In the rows, zero is written as 100.
The rows below come in pairs that one turn or mirror swaps. Which row does each named row swap with?
vela: 111	92	97	92	103	104	94	77	106	102	115	97	91	129	92	114	98	94	82	97	78	87	83	96	94	112	112
vigi: 82	78	97	88	87	102	98	95	84	108	103	101	82	119	118	103	111	79	91	89	96	98	85	102	108	85	86
vidi: 115	109	103	107	95	108	91	101	120	81	98	83	96	94	84	116	104	93	98	112	103	103	86	104	92	119	115
nolu: 91	86	93	79	93	100	108	87	89	114	102	104	97	122	112	88	106	76	87	91	93	93	89	85	104	85	92
tuza: 106	112	100	107	85	108	112	111	117	87	96	78	93	95	94	95	118	86	109	108	119	101	100	97	114	105	81
riz: 115	109	100	110	98	105	92	101	120	79	96	82	96	91	84	116	106	93	101	112	107	108	88	104	96	114	111
zuna: 96	86	96	86	86	101	100	80	90	109	108	96	100	135	113	94	104	91	85	90	89	99	92	87	108	93	78
dup: 93	96	98	91	89	103	116	92	97	107	113	93	93	131	111	88	119	83	94	93	99	87	100	89	116	92	75
muv: 91	97	104	85	85	103	103	84	81	109	104	103	95	127	116	90	100	83	93	88	94	90	99	96	106	88	84
miliv: 101	87	95	87	99	100	99	78	92	106	117	101	93	138	104	108	108	91	82	91	81	89	86	93	96	98	104
gugud: 95	95	99	104	83	107	93	114	105	88	85	86	83	83	102	109	110	82	106	104	117	113	85	110	106	98	93
kego: 116	108	98	107	95	106	94	102	119	81	94	82	94	91	83	116	106	95	101	110	108	108	86	104	94	114	112
mevi: 110	110	100	111	89	104	106	103	111	79	90	84	93	86	92	102	105	96	115	106	119	113	99	99	110	103	94
mor: 105	117	108	104	81	108	98	107	105	86	84	85	95	85	97	98	99	87	111	106	118	108	99	106	105	103	92
Gen: 101	91	99	89	99	102	96	78	97	105	119	100	96	137	104	108	105	89	81	95	79	86	86	94	93	104	108
pel: 99	88	97	90	103	99	98	77	93	105	118	101	96	137	105	107	107	88	82	93	80	89	87	93	98	99	102
garat: 111	107	99	106	81	107	94	104	116	83	86	77	101	89	92	103	103	96	104	108	116	117	92	98	107	108	87
pafor: 95	89	97	91	93	98	112	78	85	105	112	103	93	132	113	93	107	91	96	87	92	94	99	88	112	88	85
sur: 105	106	96	98	89	105	102	110	114	90	81	86	97	78	92	96	105	81	105	109	118	111	89	95	102	100	101
kuv: 119	104	99	103	101	108	91	90	120	87	103	87	92	103	81	119	98	96	93	108	92	98	83	102	93	120	117

pel pairs with -> riz
miliv pairs with -> kego
garat pairs with -> zuna
kuv pairs with -> vela

The rows below come in pairs that one turn or mirror swaps. Which row does each named row swap with?
Fos: 101	108	115	87	87	87	72	98	94	72	92	104	78	114	88	102	85	96	99	86	108	82	97	82	105	97	77	108	117	108	102
sor: 101	107	119	88	82	84	72	97	92	68	95	106	79	115	95	104	86	98	100	92	112	81	100	79	102	99	77	110	113	104	104
raf: 95	85	105	97	113	91	77	114	85	98	128	79	110	90	115	98	95	99	105	84	93	99	135	83	91	83	112	101	92	77	89
Dopi: 99	104	103	75	100	88	69	118	88	80	87	93	92	100	87	105	79	95	99	74	93	89	91	90	102	93	89	98	117	118	83
leru: 104	97	117	91	82	86	83	101	89	81	123	107	96	114	118	98	105	103	105	98	113	84	127	78	86	90	86	119	96	74	109
topot: 100	88	115	93	92	89	88	110	88	89	132	99	105	103	125	95	105	100	105	94	107	92	136	79	82	87	101	112	93	74	102
Kevuf: 98	110	109	84	103	91	73	106	90	82	83	88	85	106	90	105	76	93	98	75	99	88	93	87	99	91	89	100	119	122	86
faduz: 112	108	90	90	109	98	82	110	93	97	96	80	87	105	93	111	85	100	102	78	102	94	107	94	111	108	94	95	119	118	83
meb: 112	95	91	93	112	100	92	117	89	109	122	76	105	98	118	107	99	103	105	84	101	101	133	93	95	101	110	98	102	95	84
Rola: 102	90	104	87	117	92	86	102	93	97	127	85	117	82	102	110	102	104	87	75	101	103	117	74	75	86	109	97	110	97	80
Vez: 101	90	114	95	88	88	86	108	88	87	129	99	105	105	128	95	103	100	101	96	107	90	135	77	81	89	102	112	92	76	104
geko: 97	90	110	89	108	93	89	118	85	99	123	82	111	94	128	98	96	96	104	83	98	98	133	85	75	81	113	105	95	86	88
Fela: 98	86	104	80	105	90	84	128	83	95	124	89	117	90	122	98	98	98	104	81	91	98	128	88	80	83	112	102	94	86	84
Lut: 102	101	103	84	115	90	78	96	96	88	105	88	104	88	82	114	91	102	85	71	101	98	95	76	88	92	96	95	123	115	79
bader: 105	107	116	89	80	85	74	95	92	72	104	110	83	119	99	101	94	101	103	94	114	79	107	79	98	96	73	116	108	91	108
fabor: 100	90	119	93	86	85	86	106	88	82	128	102	102	106	126	98	102	101	104	98	111	89	133	76	82	90	98	114	92	75	105
Toge: 97	104	104	91	108	89	62	103	90	83	90	84	84	100	79	105	75	96	100	76	95	90	98	85	113	93	89	96	115	109	88
Zaro: 93	92	107	94	110	90	85	120	85	96	127	85	118	91	120	100	97	96	109	86	94	98	138	81	84	86	114	98	96	83	94
kozoz: 95	112	105	88	105	88	69	109	91	79	87	91	91	102	81	108	77	93	103	78	96	88	98	84	108	95	90	94	122	118	93
vem: 102	109	113	89	84	86	70	98	93	71	92	104	79	115	93	102	83	96	96	89	109	80	98	79	103	99	79	108	115	109	103

Fos pairs with -> topot
vem pairs with -> Vez
Rola pairs with -> Lut

